(in the rows, 128 means zero)
One turn moves every row onto another: examples first, then more rows asked
tuso: [118 145 120 147 135 142 118 121 111 113 153 129 133 115 110 116 119 111
 111 118 147 116  93 141 132 124 131 127 151 154 122 104 114 129 150 173
 133 153 146 105 127 131 145 125 146 136 121 134 134 110 164 108 119  98
 113 108 149 109]
Vubeb: [111 152 155 137 147 133 100 138 120 145 118  84 115 119 118 128 132 134
 139 125 132 109 109 101 145 146 112 100 106  94 136 125 141 130 142 115
 121 127 130 110 107  99 153 121 110  89 167 135 121  84 108 112 118 135
 143 118 105 127]
bam: [ 99 146 109 115 115 142 113 107 165 145 164 111 129 131 130 154 117 130
 123 165 118 145 131 122 115 120  83 151 143 123 148 117 131 133 120 146
 113 159 116  85 142 132 141 133 124 128 138  98 157 112 138 104 125 128
 106 137 143 141]
vuzer: [129 158 157 111 109 130 106 116 111 152 120 103 116 102 130 158 126 141
 122 138 108 154 121 125 141  99  99 148 110 149 153 136 147 130 117 125
 111 133 124 153 125 117 128 122 129  83 138 156 137 115 126 152 113 146
 121  66 119 126]
rakiz: [143 115 149 127 129 117 117 118 135 120 135 142 104 133 101 109 114 140
 112 145 116 134 126 109 126 124  94 129 164 108 101 149 119 148 177 144
 114 120  99 152 106 161  98 124 131 131 104 138 124 114 103 109 122 125
 123 126 127 137]
vaned: [108 112 129 121 106 103 145 142 127 157 134 143 115 119 124 121  95 109
 133 152 139 142 101 107 147 130 114 118 126 116 159 175 121  87 121  92
 136 136 128 141 129 105 142 103 115 141 160 111 112 133 118 128  95 114
 106 154 131 133]
biku: [120 152 136 151 115 134 132 130 166 123 132 119 149 132 161 129  88 133
 118 134 125 140 125 135 136  92 112 158 104  81 102 116 126 125 138 136
 104 145 122 146 146 120 133 149 114 135 161 137 162 132 143 170 114 123
 121 110 103 169]
Ziku: [ 85  91 145 106 114 120 139 132 107 116 128 115 119 127 120 143 169 131
 136 132 168 154 133 107 113 123 114 121 152 114 154 130 125 110 139 111
 143 111 140 117 127 115 145  98 106 178 148 143 139 109 119 111 162 102
 135 129 113 131]
far: [117 114 143 135 135 126 126 123 135 129 131 143 122 160 154 139 111 136
 102 123 114 118 127 136 124  90 123 111  98 116 129 132 129 137 173  91
 138 112 100 102 169 141 126 114 123 132 116 157 174 153 125 114 138 155
 142 160 130 125]
fadup: [136 132 128 149  98 142 128 121 122 108 137 123 150 137  83 106 108 146
 156 114 113 115 145 139 127 108 114 112 157 153 137 107 130 111 152 130
 109 129 123 133 137 128 134 111 138 109 108 131 154 129 152 145 109 118
 120 151 154 114]
bekiz: [106  83 149 120 115 119 137 143 109 112 106 131 121 126 145 132 134 131
 141 119 158 148 147 111 120  82 120 117 110 101 138 121 123  91 128 100
 135 100 147 145 123 131 137  88  99 162 123 153 179 126 115 132 136 117
 139 141 109 133]
vatal: [121 152 111 116 113 140 151 160 116 122 122 140 128 109 148 129 110 115
 135 143 137 126 155 131 108 126 151 129 115 110 148 147 106  99  83 116
 133 131 128 102 141 142 124 148 130 116 150 112 101 131 112 144 114 117
 106 121 153 146]
daro: [113 159 119 117 115 139 131 142 115 111 129 134 131  93 166 132 119  89
 100 132 107 142 146 140 128 124 138 133 127 114 148 175 117 112  90 127
 132 121 139 113 134 119 140 142 117 132 166 109 117 125 109 158 119 143
 119 143 144 121]
bip: [107 153 156 125 151 132  94 128 129 125 112 103 103 116 125 126 108 158
 151 119 140 135 108 116 157 117 137 114  86 115 132 114 136 108 108 116
 138 131 140  98 104 119 154 120 120  73 126 129 134 107 125 119 113 128
 135 122  91 143]
vonu: [ 83 146 130 137 117 110  80 118 156 142 129 138 160 115  90 112 139 136
 155 128 109 109 157 114 148 113 108 114 116 109 115 139 138 133 121 142
 121 123 145 134 159  94 162 114 109 155 122 111 134 126 128 144  99 130
 124 125 121 135]
lapif: [119 131 125 123 120 113 130 147 141 106 119 118 126 152 132 116 121 113
 111 127 139 124  71 149 138 110 124 136 158 123 139  96 151 110 128 152
 135 127 125 164 129 100 165 159 153 144 133 137 145 107 150 139 148 125
  89 117 115  97]
Sisus: [119 145 127 124 113  92 161 129 130 147 115 135 136  81 145 127  95 133
 140 132 145 141 101 127 129 118 126 131 119 108 159 161 119 106 108 113
 152 134 157 140 141 110 132  73 135 143 143 115 121 116 128 140 100 104
 113 144 123 130]
Lonof: [156 113 150 118 114 126 106 144 144 111 126 145 118 102 139 138 132 174
 130 135 158 146 106 112  96 145 120 138 124 113 145 130 143 154 141 127
 125 121 108 115 165 117 138 152 143 164 122 134 134 109 134 118 180 124
 117 129  98 154]
nat: [104  90 159 116 122 125 120 139 126 115 148 146 108 102  97 144 118 143
 121 122 125 138 119 130 126 138 140 112  94 130 100 139 120 130 159 141
 138 114 122 119 184 132 124 119 130 158 107 148 130 154 120 103 155 147
 123  86 129 134]
Vok: [118  86 124 111 123 158 135 128 103 127 102 135 122 139 180 142 144 110
 127 142 136 143 147  96 116  99 152 140 133 113 132 145 115 150 105 117
 141 150 138 118 124 141 127 139 110 151 139 153 160 134 134 109 150 127
  90 112  92 130]
Lir: [156  95 130  98 148 116 117 119 128 127 125 173 148 130 164 150 150 146
 113 119 146 119 151 127 112 110 134 122 122 119 145 129 152 181 148 113
 145 108 108 146 144 115 156 130 130 144 122 130 152 126 108 103 102 135
 132 123 112 127]
zoda: [117 136 109 131 178 109 120 118 125 138 133 147  93 153 116 121 118 169
 131 101 132 119 141 118 130 129 132 120 155 102 124 124 100 136 133 153
 143 116  98 137 136 151 137 154 164 135 116 153 128  97 133 131 157 114
 143 112 126 151]
Guda: [109 108 129 145 109 165 118 119  86 135  96 124 129 103 153 139 147 111
 126 133 117 159 156 107 107 103 128 121 123 135 113 162 101 134 133 115
 123 136 155 119 153 146 118 123 101 161 123 147 151 134 134 116 153 125
 120 105 125 136]
Gop: [136 132 124 106 142  77 137  81 139 124 108 154  97 120 125 112 128 142
 111 123 132 130 110 124 146  84 129 139 155 113  93 113 151 144 124 134
 136 143 115 126 140 118 103 129 167 135 120 131 152 111 119 123 145 158
 137 110 111 136]
rufun: [100 139 118  93 145 141 135 127 155 133 143 117 138 162 132 134  91 124
 137 127 151 121 123 100 138 133 148 169 107  96 133 108 152 119 136 163
 138 110 129 144 138 114 156  98 114 139 120 106 128 120 127 116  99 130
  93  94 110 112]
fufus: [141 100 125 110 157 120 112 123 131  86 113 134  97 139 122 124 107 149
 127 131  86 120 123 119 138 134 103 145 132 117  93 141 124 144 126 134
 128 126 112 135 125 112 131 125 134 139 113 133 157 102 118 150 139 169
 172 135 137  94]
Das: [147 107 107 139 121 133 129 152 145 109 105 138 132 133 123 100 121 121
 140 123 127 128 121 132 147 111 139 109 137 119  93 111 146 137 136 124
 109 157 139 168 115  99 160 165 120 109 119 124 162 131 145 133  97 145
 105 147 138 125]
venet: [108 136 170 107 119 122 122 120 102 149 136  96 132 132 114 159 137 148
 132 143 108 129 131 121 156  97 114 150 126 124 141 151 138 130 110 120
 129 149  98 148 123 138 144 141 143  63 152 150 138 130 117 134 119 132
  90  90 118 144]

Vubeb goes to venet
daro goes to vaned
nat goes to Lonof
Where do these go?
bekiz goes to Guda
biku goes to vonu
zoda goes to Gop
lapif goes to Das

One turn moves every row onto another: examples first, then more rows asked
kabem: [168 146 142 133 145 142 116 113 130  97 109 126 154 113  97 168 137 160]
gugup: [136 115 124 142 175 124 147 125 170  89 115 143 168 110 125 130 116 115]
Lora: [176 121  96 145 150 101 160 119 140  85 135 111 143 126 117 131 131 119]
Pepum: [156 144  82 105 142 105 129 154 148 120 113  94 156 111 142 154 125 111]
Mufi: [146 119 113 158 133 107 154 132 162 104 135 145 139 149 134 148 108 101]
pamad: [147 164 119 111 162  99 122 143 153 117 128 124 178 116 129 171 147 108]
Mezaz: [117 111 122 144 109 141 121 113 134 108 109 114 122 124 132 161 159 113]
dis: [123 115 125 179 139 135 122 153 135 114 117 104 151 120 120 143  94 150]
buros: [143 125 147 116 154 147  88 133 139  82  93 113 160 153 124 108 140 117]
lefi: [161 166 106 123 140 159 102 133 151 131 135 100 132 131 119 134 122 159]
Ripep: [169 138 139 157 131 143 117 152 143 111 129 105 110 115 135 160 116 150]
tufe: [141 114 120 138 161 128 160 126 160  83 120 156 171 133 117 133 114 113]
zubo: [159 132 136 118 158 113 150 149 129  99  70 113 124 139 125 151 123 113]
Fubup: [150 105 111 135 149 137 106 151  95 118 122  87 142 112 105 105 139 121]
zos: [139 135 122 118 133 140 140 145 119  94 129 121 175 152  69 130 138 120]
rer: [126 109 144 138 112 147 103 154 143 143 100 124 132 145 121 134 137 107]
zilu: [161 124 104 138 147 142 123 132 128 112 118 131 176 166 141 135 132 168]
nomi: [157 152 108 133 144 158 134 127 101 144 116 124 133 154 141 141 115  95]
ses: [160 135 146 136 159 104 142 162 136 107  79 120 133 149 114 168 124 107]
Gaba: [130 162 152 146 134 124 138 109 113  99 135 133 139 135 125 144 124 155]
Tatu: [129 136 127 143 151 139  99 161 159  84 130 113 146 169 146 127 115 104]
Bik: [145 133 112 149 129 100 155 127 165 130 130 149 140 138 127 152 114 106]
poz: [134 150 120 123 164 114  86 114 142 153 110 102 150 123 137 139 142  95]
Kep: [156 110 107 151 140 112 163 109 138  78 124 128 139 128 117 142 130 112]
Guma: [118 144  90 151 131 123 120 123 131 124 137 123 125 152 117 118 157  93]
vas: [121 126  93 151 160 136 116 127 129  92 128 106 153 137  96 105 164 104]
putu: [154 133 148 139 120 123 113 140 103 104 125  94 132 150  82 129 150 113]
tepig: [159 123 148 120 169 123 155 164 137 109  80 127 131 137 120 152 135 116]
dop: [146 140 111 124 120 114  88 123 114 149 111 131 139 158 140 134 137 107]
Mot: [133 158 136 152 172 153 112 114 113 120 100 125 168 135 114 157 104  88]
zizam: [117 145 165 141 169 128  85 135 123 113 125 134 161 121 110 125 128 109]
firim: [ 94 144 110 151 157 136 105 130 153 113 123 136 154 141 113 107 136  88]
sav: [171 151 122 121 138 150 110 157 157 119 108 131 157 145 119 143  93 151]
rim: [146 139 107 109 151 121 116 130 117 159 118  91 148 109 104 119 140 105]
garog: [135 147 124 114 162 114 144 157 141 109 137  99 150  78 129 152 138 111]
mubob: [140 155 136 125 188 118 100 144 131 136 137  94 157 118 113 115 138 100]
zetut: [164 124 121 163 179 163 129 138  97 118 125  96 149 124 120 146 138 102]
Larif: [144 174 121 137 141 148  91 121 155 126 122 111 149 124  96 155 124 156]
pizo: [152 150 123 148 155 160  97 135 158 127 137  98 141 112 110 149 143 161]

zilu goes to Gaba
poz goes to mubob
Where do these go?
buros goes to putu
pamad goes to garog
Ripep goes to sav
dop goes to zizam
vas goes to Guma
tufe goes to Kep
Tatu goes to zos
Bik goes to gugup
Mot goes to zetut
tepig goes to zubo
lefi goes to Larif

